128 stands for zero in the data rows.
Some points:
[144 138 114  95 148 126 136 119 147 119 158 154 169 180 105 142 164 124 160 131 105 162 168 166
 113 123 138 137 191 150 151 149 121 112 137  99 131  93  96  84  90  98 110 105 104 130 115 154]
[119 121 149 116 125  91 115 120  78 138 164 106 108 136  86  95 115 140 149 156 147 169  99 117
 150 114 149 145 113 117 108 114 111 139  96 119 113 108 100 168 184 132 113 115 145 184 124 111]
[148 165 163 130 142 164 108 134 138 125 128  96 109  77 109 162 156 117 133 185 131 125 141 120
 138  96 109 123 147 150 126 119 124 133 126 170  68 126 126 101 137 142 128  87 114 201 141 136]
[153 102 131 133 152  87 151  85 127 141 155 106 100  88 104 141 129 119  93  81 139 172 116 116
  94 120 112  92 101 131 156 138 106 121 160 155 116 121 137 123 125 182 116 140 133 103 145 155]
[139 115 128  89 136 146 131 109 123  85 120 136 104 142 131  91 113 132 184 130 130 115 168 116
 150 149 143 168 101 119 112 116 101  89  99 160 149 121 145 149  94 164 144 119 125 117 195 190]
[105 142 131 137 109 117 121 122 119  72 116 128 147 163 172 140 131 151 128 120  91 194 157 112
 137 156 111 146 130 115  97 106 168 130 166 153 117 110  98 138 153 162  99 141 125 148 109  95]
[151 174 158 139 129 141 156 152  96 130 108 129 130 142 164 126 142 115 139 131 137 117 154 145
 127 162 132  98  76 165 167 134 150 149 150 118  97 155  92 145 124 101 107 139 173 130 131 186]
[160 118 138  92 161 145  88 162 160 182  99 110 141 145 114 114 144 168 145 140 160 126 131 103
 130 176 129 148 143 107 161 163 120 149 137 145 151 151 145 119 150 155  64 154  76 140 107 132]
[129 148 132 134  91 101 127 115 125 127  91 127 118 111  99 111 117 111 116 131 129 121 130 149
 112 126 114 106 118 127 146  96 122 106 104 104 178 120 129 129 106 107 115 140 105 163 101 115]
[131 154 147 105 129 124 118 104 129 155 108 106 140 131 123  71 155 117  82 109 165 127 127 160
 160  92 132 170 132 131  87 146 159 126 120 120 147 149  83 119 145 112 134 110 173 120 110 145]
[105 149 146 129  85 108 151 133 127 140 155 194 108 145  81  87  96 168 103 127  98 119 126 126
 146 133 171 100 140 158 114  98 132 169 135 128 105 148 147  80  92 155 121  98  97 104 139 128]
[154 164 154 118 119 140 130 134 159 120 138  94 100 108 125 118  81 120 164 130 103 123  74 115
 144 125  85 126 106 138 132 132 147 122 141  97 134 135 150  96 107 115 112 130 131 141 100 124]
[119 140  58 123 162 109 126 110 154 130 127 129 118 105 109 127 133 116 158 144 155 127 133 164
  94 178 122 136  83 134  83 117 136 121 185 115 139 147 121 115 133 152 172  75 117 132 101 112]
[ 67 141 108 137 155 125 151 116 114 105 121 109 113 121 148 154 115 116  98 170 139 112 100 115
  84 134 155 163 126 110 141 141 123 120 111 158 144 175 146 107 104  84 106 139 113 114 121 148]
[149  99 152 100 120 153 138 108 165 141 155 106 126 126 112 155  86 108  99 115  76 144 152 133
 154 143  71 161 121 118  95 107 146 125 105 108 123 162 134 129 160 105 127 124 121  95 118 142]
[185 134 113 119 132 114 103 127 146  93  94 153 143 106 157 102 163 109 151 142  97 124  93 139
 158 110 151 141 140 125 169 115 134 114 143 159 122 105 144 148 107 139 118  94 155  85 129 113]
[120 104 137  71 116 201 139 110 109 105 120 116 102 104 113 114 146 129 132 119 162 148 129 151
 118 105 142 113 149 140 127 111 101 186 178 121 144 111 119 161 121  89 163 161 110  98 123 118]
[138 136 125 137  92 129 103 115 124 129 109 106 135 118 119 110 137 122 102 115 116 112 133 141
 116 150 136  99 124 132 108 118 117  79 111 120 116 107 124 126 132 107 111 131  92 117 132 114]
[106 127 138 123 105 120  70 117 147 133 165 166 127 156 138 121 166 122 112 106 131 136 121 130
 141 164 112 106 117  85 138 108  70 131 175 155 109 138 172 120 136  75 140 114 164 161 118 167]
[115 111 102 151  87 126 132 132 120 132  99 124 105  90 115 118 119 118 126 136  87 143 106 153
 134 103 117 159 154  67 162 151 144 148 171  94 160 120 135 129 141 127 110 101 129 131 180 156]
[134 177 138 129 132 118 110 140 130 142 162 137 105 126 138 152 163 104 129  99 137 131 122  93
 103 107 137 163 126 106 130  59 113  93 122  98 179 148 109 147 111 148 125 139 112 126 156 106]
[110 140 153 138 119 133 122 158 134 103 168 123  88 100 177  81 123  98 128 153 144 158 167 134
 137 154 140 121 130  94 142 152 117 129  84 136 130  91 144  90 138 133 127 138 130  84  84  96]
[121 120 168 150 112 129 119 105 112 144 127 144 120 138 141 168 144 153 160 163 155 114 206 151
 121  77 129 123 107  96 123 139 160 114 170 101 108 153 182 148 118 122 106 127 110 111 143  84]
[100 108 135 167 104 158 149 150 128 138 155 121 119 177 118 114 136  92 154 103 144  86 122 129
  73 116 107 164 166 147 135 126 134 118 137 124 103 114 128 114 162 177 130 114 122 118 108 150]
[118 128 156 124 131 109 132 126 134 116 109  79 121 195  91 129 142 129 148 109 106 118 102 110
 148 118  99 100 104 127 151 145 144 133 144 182 138 133 128 137 107 115 188 105 112  93 112  75]
[152 124 130 134 114 132 132 160  79 148 139 125 162  88 167 138 131 139 123 155  76  92 136 126
 149 120 106 115 159 114  89 131  90 125 171 140 150 150  96 122 125 163 171 166 103 126 102 141]
[128  92 156 106 126  93  98 119 120 115 120 112 109 116 126 155 131 106 116 128 129  96 111 121
 113 134 178 118 132 144 122 117 144 141 125 108 110 116 106 118  92 143 115 125 121 114 116 112]
[ 94 119 102 106 125  92 178 126 139 149 124 105 104 109 150 128 146 152 123 132 101 106 148  98
 138 112 124 146 131 158 184  77 127 101 120 133  92 100 117 155 163 102 121 120 113 114  84 162]
[124 116 129 151 144 128 108 179 131  99 165 140  84 127 159 154 133 183 115 106 160 111  99 184
 151 161  90 142 149 178 139 124 140 157 133 125 160 118 100 137 120 122 105 120 128 129 169 116]
[127  98 124 126  96  94 130 116  95 141 112  76 136 162 160 106 103 130 151 138 135 129 110 146
 121 109 121 157 123 148 126 126  68 117 148 114 106 153 130  91  78 152 114 153 154 134 117 111]
[135 138 142  95 101 125 135 135 101 178  93 165 112 131 152 143 139 124 128 122 126 119 101  71
  78 152 103 135 123 112  73 151 161 154 109 134 121  67 132 138  91 110 136 107 131 115 130 137]
[ 85 125 124 153 174 167 106 136 113 124  88 140 113 112 107 101 126 148 147  83  83 107 130  94
 124 109 149 138 121 139 130 116 126 118 126 123 147 133 129 102 144  92 143 135 132 148 120 107]
[119 142 109 141 157 150 112 130 121 125 100 148 122 105 129 121 119 148  81 109 113 152 172 112
 132 113 112 130 108 122 140 139 103 173 104 100 112 149 122 153  80 174 124  74 131 124  76 116]
[122  96 124  96  96 112 118 144 122  80 158 130 126 114 102 110 158 165 116 165 114 114 127 116
  88 139 117 104 122 106 144 169 168 107 103 132 132 191  75 118 148 122 153 124 137 134 136 133]
[119  70 109 144 113 163  48 147 138 183 131 157 138 129 133 133  93 121 130 137 133 142 147 131
 140 109 123 129 100 189 150 108 170 105 113 160 139 143 120 128 104 133 144 145 153 128 127 133]
[136 133 111 149 105 132 157 103 208 114 126 129 116 148 119 126 136 100 107 126 125  73 161 129
 148 125 155 137 111 118 116 143 135 177 126 163 128 123  94 160 119 162 122 196 108 177 134 128]
[122 183  88 133 121 136  90 118 129 132 139 169  98 163 104 174 127 132 132 171 110 145  87 140
 159 102 155 132 111 145 112 162 131 124 145 111 131 104 152 148 159 155 138 189 142  83  92 155]
[129  96 136 100 159  96 123 143 147  77 143 166 159 118  95 127 123 121 114 127 128 108 132 105
  93  93 102 137 123 115 119 114 121 139 124 101 112 119 146 133 104 111 109 166 182 151 104 120]
[155 137 147 124 141 140 156  76 116 142 110 133 116 164 165 153 141 151 110 107 136 122 126 145
 148 139 158 158 157 112 153 118 152 155 116 123 125 159 158  76 145 150 163 140 167 157 141 118]
[120 102 107 102 143 128 141 147 148 140 136 157 118 170 176 107  95  76  88 146 134 102  96 135
 133 121 116  98 139  97 159 129 123 110 129 105 100 129 120 170 132 127 159  97 109 163 141  98]
[174 136 138 151 124  99 122 157 170 130 153 114 164 121 167 125 117 153  99 137 129 153 133 116
  92  94 169 179 102 171 118 149 120 156 135 140 130 121 157 124 163  91 179 119  83 125 165 134]
[117 115 107 135 106 131 114 112 126 114 119 105 140 116 135 105 130 119 117 123 122 133 118 126
 107 122 111 124 119 130  97 122 123 142 114 125 122  97 126 115  96 115 109 126 114 130 126 133]
[162 113  63 125 136  97 136 160 118 128 115 100  90 145 136 120 160 119 150 132 129 133 172  93
 146 130 113  77 137 147 108 119 132 165  98  77 131 143 168 109 160 112 144 145 145 133 149 135]
[120 166 128  97 146 118 116 189  92 108 127 112 185 128 108 140  84  88 119  99 162 110 150 138
 134 107 132 110 129 103 148 102 149 139 133 143 139  99 144 109 154 166 151 130 128 114 137 153]
[119 133 146 150 128 120 145 173 146 137 133 125 120 120 133 144 102 139 170  72 105 102 142 155
 126 103 166 113 103 108 103 183  88 126 128 133 135 133 110 162 139 104  99 100 146 138 117 143]
[128 111 103 148 121 105 100  99  91 104 110 133 149 112 111 109 114 120 129  96 147  96 115 128
 143 129 118 127 131 110 123 112 161 153 128 141  98 135 148 123 155 107 100 124  86 116 128 130]
[138  97 107  87 145 125 190 159 119 150 109 176 103 109 124 143 129 102 116 115 121 152 127 152
 137 114 154 116 120 131 103 121 122  95 136 187 141 122 121  74 156 114  93 137 148 141 130  83]
[117 166 108 140 168 111 117  92 131 162 145 131 122 117 132 107  81 144 136 122 144 122 161 104
 135 132  80 123 156 121 150 164 127 102 150 132 112  87  83 109  95  90 151 167 136 128 184 105]
[116 148 134 122 123 106 116  91 107 137 120 155 159 112 115 162 103  78 158 141  96 114 144 129
 115 176 116 149 152 172 141 147  81 181  94 139 141 157 121 156 174 123 119 117 148  99 152  89]
[ 88 149 122 122 130 137 133 162 158 166 135  75 166 103 111 153 161 165 149 115  94 152 113 191
 115 161 136 132 133  98 128 108 146 146  70 133  89 127 161 146  93 143 162 162 156 132 154 118]
Along one direction, these points spread out more than along any other. Take the direction at right angles to it along which they spread out most. Go by this last direction. For each point below, how far along it does it lie, from 0 to 99? The average is 50, and the first point in the table lies past the average. One standard deviation of the points above along it is 16.
[129  98 165 174 183 122 112 114 152 145 133 107 136 130 139 122 104 105 159 150 122 167 120 113
 129 142 196  87 167 106  99 101 163 152 141 117 130 141  98 151 120 116 135 139 124 108 127 159] 48
[ 87 129 133  98  85 135 140  81 168 120 143 131 179 100 179 145 119 146 161 106 161 130 115  90
 134 114 141  73 130 154 149 146 144 127 113 113 187 131 132 113 156 162 122 106 148 158 126 131] 46
[173 121  93 128  85 163 142 143 118 103 101 120 130 150 104 175  76 153 116 124 158 157 125 102
  99 138 166 139 114 101 161 109 104 114 129 112 104 121  87 127 127 112 138 116 140 130 124 118] 52
[142  99 133 154 145 149 153 110  77 136 172 161 157 116 120 149 170  99 140 105 122 139 108 136
 168 147 136 154  65 128 164 163 143 123 105 100 129 100 122 111 105 127 153 139  65 159 123 131] 56
[141 148  97 140 117 147 180 142 139 140 171 153 168 106 130 104 143 137 161 130 187 123  97 105
 158 119 114 135 134 112 102 112 135 119 119 136  91 173 126 151 117 106 103 130 131  94 130 100] 48
[185 115 120 164 134 124 139  88 116 124 156 137 123 117 127 148 111 170 125 129 155  89 140 147
 127 141 127 129 181 109 119 133 126  96  99 158 166  99 153 149 128 118 162 110 164 140  79 144] 53
[135 115 126 175 151 153 154 123 125 143 132 118 160 178 117 129 146 137 111 194 128 121 122 133
 127 112  99 102  84 109 135  97 105 161 100 153 185  89 116 110 133 121  95 107 150 105 145 126] 50
[128 123 111 144 117 157  92 115 126 119 121 103 122 123 115 126 153 115 104 106 119 110 119 111
 114 128 138 106 130 126 106 148 111  89 113 110  96 120 113 108 151 140 108 120 152  97 149 108] 46
[125 129 155 161 131 114 134 137 146 111  57 173 120 136 135 136 133 123 149 117 159 191  99 150
 115 105  75 104 163 135 116 135 119 114  77 146 109 168 122 138 137 137 150 149  89 131 126 163] 46
[114 144 100 119 132 139 131 145  88 126 151  83 126 157 122 146 133 107  95 124 121 162 131 106
 157 130 144 117 176 166 106 168 149 111 141 150 156 154 181 180  84 123  97 112 115 160 132 135] 51
[ 86 110 172 154 125 111 161 159 153 121  81 133 155 111  94 152 145 137  94 155 167 130 130  93
 193 178 125 154 142 150 122 137 104  91 169  93 136 108 139 131 126 135 150 129 154 121 150 134] 52
[106 130 136  89 176 141 116  98 122 110 115 118 140 144 156 136 108 168 108 131 116  99  97 158
 128 118 119 100 107 134  98 121 103 101 115  93 111 109 135 128 156 138 106 131  88 110 140 137] 51
[148 145 156 140 149 156 161 135 123 138 135 150 143 126 123  70 129 142 122 148 114 142 125 145
  66 154 140 131 136 160 151 137 153 103 157 127 142 134 169 169 159 153 136 151 155 149 137 116] 50
